The rows below fall into families. The same turns and mirrors carry the whole set onto itself and the rows of a family onto each other. For each named row, which other rows are in its family? Write them in the order they are listed.
These 32 rows form 4 families of 8 rows each.
Q871: [-10   1  15   5   2   1   9  -2 -12  15 -10  -7  -1 -10   5  -7  -9  -2
  -2  -8 -11  -7  17]
Q639: [  5  -7   7  23  13  13   8  -8  -9  10   5 -14  -4   4 -12  -4   1   2
  10 -12 -10   9 -13]
Q199: [  3  -6  10  27  13  11   9  -2  -9   8   6  -8  -8   2 -11  -2   0   1
   5 -15  -9   5 -12]
Q839: [ -5   7   3  11   8 -13  -4   8  -5  17 -10 -13  17  23  -7  -3 -15   6
   2  -7  -4  -6   3]
Q216: [-10   3  10   2   4   1   8 -11 -10  18  -8 -15   3  -7   6 -13 -11   1
   3  -1 -12   0  14]
Q996: [ -9   1  10   0   2   3   7 -12 -11  18 -13 -17   4  -6   4 -11  -9  -1
   6  -3 -12  -1  14]
Q184: [  2  15   0  15  -7  10   7  -9  -8 -10 -10  -4   7  13  -5  -4   8   0
  -6   0  -1  -3 -11]
Q786: [ -5   6   4  13   7 -12  -4  11  -6  16 -12 -10  15  22  -7  -1 -14   5
   0 -10  -4  -9   4]
Q872: [  5  -9  10  24  12  14   8  -3 -11   9   1 -10  -6   4 -13   1   3   0
   8 -18 -10   4 -11]
Q820: [ -8  -1  13   1   0   5   7  -6 -13  17 -17 -12   2  -7   3  -6  -6  -4
   3  -9 -12  -6  16]
Q762: [ -8  -1  11   0   1   5   6 -10 -13  18 -17 -16   4  -6   3  -8  -7  -2
   6  -6 -12  -3  15]
Q480: [  2  15   0  15  -7  10   7  -9  -8 -10 -10  -4   8  13  -5  -4   8   0
  -6   0  -1  -2 -12]
Q855: [ -9  -1  14   3   0   3   7  -3 -13  16 -15  -9   0  -8   4  -6  -7  -4
   0 -10 -11  -7  17]
Q116: [  1  16   0  15  -6  10   8  -8  -8 -11 -10  -3   7  13  -5  -4   7   0
  -7   0  -1  -3 -11]
Q177: [  3  -5   9  26  14  11  10  -4  -8   9   8 -10  -7   2 -10  -4   0   2
   6 -13 -10   7 -12]
Q603: [  4  -7  10  26  12  13   9  -1 -10   8   3  -8  -8   2 -12   0   2   0
   6 -17 -10   4 -11]
Q179: [  2  16   0  15  -7  10   8  -8  -8 -10 -10  -4   7  13  -5  -4   8   0
  -6   0  -1  -3 -11]
Q476: [-11   3  14   5   4   0   9  -4 -10  15  -7  -8  -1 -10   7 -10 -11  -1
  -2  -5 -11  -4  16]
Q465: [  4  -5   8  25  14  11   9  -7  -8   9   8 -12  -6   3 -11  -5   0   3
   8 -11 -10   9 -13]
Q123: [  6  -8   7  22  12  14   8  -8 -10  10   2 -15  -4   5 -13  -2   2   1
  11 -14 -10   8 -13]
Q537: [ -6   7   4  13   8 -13  -4  10  -5  16  -9 -11  15  22  -6  -3 -16   6
   0  -8  -4  -7   3]
Q873: [ -5   7   3  12   8 -14  -4   9  -5  17  -9 -12  16  22  -6  -3 -16   6
   1  -7  -4  -7   3]
Q818: [ -6   7   4  13   7 -13  -4  11  -5  16 -10 -10  15  22  -6  -2 -15   5
  -1  -9  -4  -8   4]
Q52: [-11   4  12   4   4   0   9  -7  -9  16  -5 -11   1  -9   7 -13 -11   1
   0  -2 -11  -1  15]
Q456: [  1  15   0  15  -7  10   8  -8  -8 -10 -10  -3   7  13  -5  -4   7   0
  -7   0  -1  -3 -11]
Q570: [ -5   6   3  11   7 -12  -5   7  -5  17 -12 -13  17  23  -7  -2 -15   6
   2  -8  -4  -7   3]
Q9: [ -5   5   4  12   6 -12  -5  10  -6  17 -13 -11  16  23  -8  -1 -14   5
   1 -10  -4  -9   4]
Q574: [  1  16   0  15  -6  10   8  -9  -7 -10  -9  -4   7  13  -5  -4   7   0
  -6   1  -1  -2 -12]
Q174: [  6  -9   9  23  11  15   7  -6 -11  10   0 -13  -5   5 -13   0   3   0
  10 -16 -10   6 -12]
Q349: [  2  16   0  15  -6  10   8  -9  -8 -10 -10  -4   7  13  -5  -4   7   0
  -6   1  -1  -2 -12]
Q581: [ -4   5   3  11   6 -12  -5   9  -6  17 -13 -12  16  23  -8  -1 -14   5
   2  -9  -4  -8   3]
Q53: [  1  16   0  15  -6  10   8  -9  -8 -10  -9  -3   7  13  -5  -5   7   0
  -7   1  -1  -2 -11]

Which other rows belong to the same family as Q872? Q639, Q199, Q177, Q603, Q465, Q123, Q174
Which other rows belong to the same family as Q52? Q871, Q216, Q996, Q820, Q762, Q855, Q476
Which other rows belong to the same family as Q786? Q839, Q537, Q873, Q818, Q570, Q9, Q581

The rows below fall into families. The same turns and mirrors carry the whole set onto itself and the rows of a family onto each other. For each named row, which other rows are in its family? Write them in the order they are listed.
These 40 rows form 10 families of 4 rows each.
Q189: [-14   0   0   6  -4  -9   1 -13  10   7]
Q328: [-10   4  -4  -3  -5 -11  -6  -5  -3  27]
Q814: [ 13  -4 -17 -10  -1  -4 -14 -14   0   7]
Q61: [-1 -6 -5 -1 -1  4 -9  2 -5 -7]
Q264: [-13  -1  -4  -2  -6 -18 -17  -7   9  21]
Q472: [ -4  -1  -5   1  -8 -26 -13  -5   9  15]
Q503: [-16   0   0   8   2  -5  -5 -10  10  14]
Q931: [  3 -14  -9   1   0   2 -11  -3   1  -8]
Q651: [ 11  -5 -21  -7  -7  -6 -13  -7   8  17]
Q596: [ 11 -10  -9  -3   3   2 -10  -8  -3  -4]
Q733: [-18  -4   6   4   2  -4 -14  -2  -1  10]
Q643: [-15  -9   1  -8   2 -16 -10   0   2  19]
Q949: [  3  -6  -5   3  -6   7 -16  -2  -4  -4]
Q99: [-13   3  -5  -8 -12 -16 -14  -6   1  19]
Q566: [  6 -15 -12   3  -6   1 -12  -1  -4  -3]
Q921: [ -5   6  -1  -7  -8 -18 -15  -6   0  21]
Q386: [-15   2   4   6   0   0  -7 -13   2   9]
Q167: [-7 -5  8  6  3 -8 -2 -5  1 21]
Q243: [-15 -13   0   8  -1  -5  -6 -16   6   5]
Q163: [  3 -11 -10   5   1   6 -15  -6  10  -1]
Q275: [-11  -2  -1  -5  -6 -21 -16 -15   8  15]
Q799: [ 15  -5 -17  -8  -6  -9  -9 -10  -2  14]
Q259: [ -7  -8  -9  -3 -11 -19  -8 -14   4  21]
Q376: [ -6   0  -4  -4  -9 -21 -13  -9   8  22]
Q941: [-16   2   3   3   3  -1  -4  -5   3   4]
Q510: [-14  -1   7   3   2 -12 -12 -10  10   8]
Q423: [-11  -1  -3   6  11 -10  -3 -14   9   5]
Q213: [-16  -3   1   5   5  -5  -5 -11  10   5]
Q538: [ 12   2 -12 -11  -5  -8 -12  -7  -9  15]
Q543: [  7   1 -19 -13  -6  -1 -10  -7  -6  13]
Q121: [  2  -6  -8   0   6   9 -12  -2  -9   4]
Q513: [ 13 -11  -2   2  -1   0 -11   6  -3   9]
Q105: [ 14  -7 -16  -9  -8  -8  -8  -2  -3   5]
Q704: [  7 -10 -14 -13   8  -1  -8   2  -3  12]
Q613: [  4 -12 -10   4   1  -8 -15  -1   2  -8]
Q647: [  8  -8 -12   1  -8   1  -9  -2   4  -6]
Q862: [ 11  -8 -20  -7  -2  -3 -10 -10  -7  11]
Q920: [-11   4  -2  -4  -5 -18  -4  -8  10  19]
Q176: [  8  -3 -14  -7  -9  -4 -13   5  -9  15]
Q669: [ 14  -2 -19  -3   0 -12  -4 -10  -1  11]

Which other rows belong to the same family as Q259? Q651, Q243, Q163
Which other rows belong to the same family as Q386? Q949, Q99, Q543
Which other rows belong to the same family as Q733? Q328, Q121, Q176
Which other rows belong to the same family as Q799? Q931, Q376, Q213
Which other rows belong to the same family as Q264? Q503, Q566, Q862
Which other rows belong to the same family as Q61? Q921, Q941, Q538

